In the table below, every row is followed by its label. The labels come from one hidden rule.
[ 0.6  0.7  1.4 -0.8  0.6 -0.5 -0.6 -0.6] 3
[ 1.9 -0.7 -0.5  1.8  0.6 -0.2 -0.4  0. ] 1
[ 1.3  0.  -0.7  0.8  0.2  0.1 -0.3  0.4] 3
[-1.  -1.3  1.9  0.  -0.4 -0.9 -0.5  0.4] 2
[-0.3  0.1  0.   0.5  0.7  0.8  1.7 -0.3] 1
[-0.9  0.7  0.5 -0.7 -2.2 -0.5 -1.3  0.8] 1
[ 1.1 -0.6 -0.8  1.5  0.6  0.2  0.  -0.4] 1
[-3.4  0.5 -0.4 -2.2 -2.7 -0.4 -0.6  0.1] 1
[ 0.8 -0.5 -1.2  1.   0.8  0.4  0.9  0.1] 3
[-0.7 -1.2  1.9  0.2 -0.5 -1.  -0.6  0.3] 3
[-0.5  0.  -0.5  0.2 -0.1  0.6  0.1 -0.6] 2
[-3.  -1.1  1.1 -1.6 -0.7 -0.9  0.4  0.3] 1
[0.  0.4 0.5 0.2 1.  0.5 1.9 0.6] 2
[0.3 0.3 0.2 0.6 1.2 0.7 1.8 0.3] 2
[ 0.2 -0.4 -0.1 -0.4 -0.4 -0.8 -1.2  0.3] 3
[-0.5  0.9  0.  -0.9  0.4  0.7  1.5  0.8] 1
[-2.5 -1.1  1.1 -0.8 -1.  -0.8  0.   0.2] 1
[ 0.6 -0.4 -1.5  0.8  1.1  0.6  1.2 -0.3] 1
[1.1 0.8 0.3 0.1 1.  0.5 1.2 1.1] 2
[ 1.  -0.9 -0.9  1.6  0.6  0.1  0.  -0.6] 1
[-0.5  0.2 -1.4 -0.1 -0.7  0.6 -0.6 -1. ] 2
[-0.6  0.8 -0.2 -1.   0.7  0.6  1.8  0.8] 1
[ 0.3 -0.8 -1.   1.3  0.3  0.2  0.2 -0.3] 3
[ 0.7 -0.6  0.1 -0.4 -0.5 -1.1 -1.8  0.9] 1
[-0.7  1.1 -0.3 -1.1  0.3  0.7  1.6  0.8] 1
[ 0.1  1.   0.6 -0.4 -2.2 -0.5 -1.6  0.7] 1
[-0.4  0.4 -1.7 -0.1 -0.5  0.7 -0.5 -1. ] 2
[ 0.6  0.  -0.4 -1.3  0.8 -0.3 -1.6 -1.4] 1
[ 0.9  0.8  1.2 -0.7  0.8 -0.3 -0.9 -0.9] 3
[-0.1  0.4 -0.2  0.7  0.6  0.8  1.5 -0.2] 1
[ 0.7 -0.4 -1.3  0.8  0.5  0.1  0.6  0.2] 3
[ 1.  -0.5 -1.4  0.9  1.2  0.3  0.6 -0.2] 1
[-0.1  0.2  0.  -0.1 -0.4  0.1 -0.5 -0.2] 2
[-1.7  0.8  0.1 -1.3 -2.4 -0.5 -1.2  0.2] 1
[ 0.8 -0.1 -0.4 -0.9  0.6 -0.3 -1.6 -1.2] 1
[ 0.1  0.9  0.5 -1.1  0.6 -0.1  0.7  0.3] 2
[-0.8 -0.5 -1.5  0.1  0.   0.3  0.8 -0.9] 3
[-1.2 -1.1  1.4 -0.1 -1.  -0.9 -0.7  0.5] 2
[ 0.7 -0.7 -1.2  1.3  0.6  0.2  0.2 -0.6] 1
[-0.8 -1.1  1.5  0.5 -0.2 -0.4 -0.1  0.2] 2
[-0.6 -1.4  1.7  0.7 -0.8 -0.9 -1.   0.4] 3
[1.5 0.9 1.  0.5 0.5 0.4 0.5 1.5] 2
[-1.   0.6  0.3 -0.9 -2.6 -0.6 -1.6  0.6] 1
Here are more rows. What is the label of each one?
[0.8 0.3 0.2 1.4 1.  1.  1.6 0. ] >> 2
[0.8 0.2 0.5 0.9 1.2 0.5 1.1 0. ] >> 3
[ 0.9  0.2  0.3 -0.8  0.3 -0.9  0.   1.2] >> 3
[-2.   0.4 -2.2 -1.3 -1.1  0.7 -0.1 -1.3] >> 1
[ 0.3 -1.3  1.9  1.1 -0.6 -0.9 -1.4  0.3] >> 3
[-1.   0.3 -0.8  0.   0.5  0.9  1.9 -0.7] >> 1
[ 0.3 -0.9 -1.1  1.1  0.4  0.2  0.1 -0.8] >> 1
[ 0.9  0.4  0.  -0.5  0.3 -0.6  0.6  1.5] >> 3
A new table starts here. Its rows get labels from a new hidden rule, each label after its row.
[ 1.1 -0.5  0.1  0.1  0.6 -0.7 -0.1 -0.1] e
[ 1.2 -0.2  0.1  0.2  0.9 -0.6  0.3 -0.8] e
[-0.7 -0.2  0.2  0.7  0.1  0.2  0.   0.6] h
[-1.   0.6 -0.1 -0.4 -0.2  0.6  0.  -0.1] d
[ 1.6 -1.1  1.   1.1 -0.2 -1.3 -1.1 -0.7] e
[-1.5  1.  -1.2  0.  -0.3  0.7  1.1  1.1] h
[-0.1  0.2  0.1  0.7  0.3  0.1  0.  -0.1] f
[-1.2  1.3 -1.6 -0.6  0.6  1.1  1.   1.2] h
[-1.1  0.2  1.  -0.9  0.4  0.3  0.1  0.6] e
[ 0.4  0.4 -0.2 -1.1 -0.1  0.   0.  -0.1] g
[-1.2  2.2 -2.2 -1.6  1.   1.8  1.4  1.6] h
[-0.4  0.6 -1.1  0.2 -1.   0.  -0.1  0.4] d
[ 2.  -2.6  2.2  0.9 -0.5 -2.3 -1.5 -2.2] g
[ 0.5 -0.6  0.9 -0.1 -0.1 -0.6 -0.5 -1.4] g
[ 1.7 -0.5  0.9  0.  -0.6 -0.6 -0.5 -0.6] g
[ 2.2 -1.1  1.3  0.3 -0.9 -1.7 -0.6 -0.7] g
[ 1.7 -0.9  1.2  0.6 -0.8 -1.1 -0.3 -1.3] g
[ 0.6 -0.4  0.1  0.   0.4 -0.8  0.5 -0.2] e
[ 1.  -1.3  1.2  1.6  0.  -0.8 -0.7 -0.3] f
[-0.7  0.9 -1.  -0.8  0.7  0.8  0.1  0.3] f
[ 0.6 -0.1 -0.6  0.3  0.5 -0.2  0.2  0.3] f
[-0.4  0.2 -0.3 -0.2  0.2  0.7  0.4  0.4] h
[ 0.2 -0.2  0.2  0.2 -0.9  0.1 -0.6 -0.2] d
[-1.2  0.6 -0.1 -0.5 -0.3  1.1  0.2  1.3] h
[-1.6  2.1 -2.3 -1.4  0.1  2.2  0.8  2.2] h
[ 1.8 -2.2  1.5  2.5 -0.3 -1.3 -1.  -1.3] e
[-0.7  1.4 -0.9 -2.2 -0.1  0.6  0.7  0.5] g
[-0.5  1.  -1.3 -0.4 -0.3  0.9  0.6  0.9] h
[-0.8 -0.2  0.1  0.2  0.6  0.4 -0.6 -0.4] f
[-1.1  0.7 -0.1 -0.9 -0.1  0.6  0.5  0.3] d
[-0.7 -0.5  1.3  0.4 -0.1 -0.5 -0.8  0. ] d
[-1.2  0.4  0.1 -0.2 -0.7  0.1  0.  -0.2] d
[ 0.4 -1.3  1.   1.9 -0.2 -1.  -0.9 -0.8] f
[-0.1  0.8 -1.3 -0.9  0.3  0.8  1.1  0.6] f
[-1.9  1.5 -0.9 -1.5  1.2  1.8  1.   0.5] f
[-0.5  0.9 -0.2 -2.   1.3  0.7  0.8  0.7] e
[-0.4  0.7 -0.4 -0.9  0.8  0.6  0.5  0.7] f
[-0.5 -0.3  0.  -0.3 -0.4 -0.1  0.5 -1.2] g
[ 0.3 -1.1  0.7  1.  -0.4 -0.8 -0.3 -0.8] g
[ 0.2 -1.   0.3  0.5 -0.2 -0.8 -0.6 -0.3] g
[ 1.1 -0.9  0.7  0.5 -0.4 -1.  -0.8 -0.8] g
Here are more rows. What is the label of each one?
[ 0.8 -0.2  0.4  0.2  0.1 -0.5 -0.2 -0.3] e
[-1.4  1.3 -1.1 -0.7 -0.1  1.1  0.2  1.6] h
[ 0.   1.2 -0.4 -0.6 -1.1  0.8  0.3  0.8] d
[-0.7  1.3 -1.8 -1.5  0.3  1.2  1.2  0.7] d
[ 0.6  0.  -0.4 -0.9 -0.4 -0.5  0.2 -0.3] g
[ 2.1 -1.8  1.1  1.5 -0.1 -1.7 -1.4 -1.5] e
[ 1.9 -1.6  1.7  0.9 -0.5 -1.8 -1.2 -2. ] g
[ 1.4 -1.4  1.4  1.2  0.6 -1.7 -0.4 -2.1] e
[-1.1  2.  -2.2 -1.7  0.7  2.6  1.5  1.7] h
[ 0.8 -0.6  0.2  0.3 -0.3 -0.4 -0.3 -0.3] g
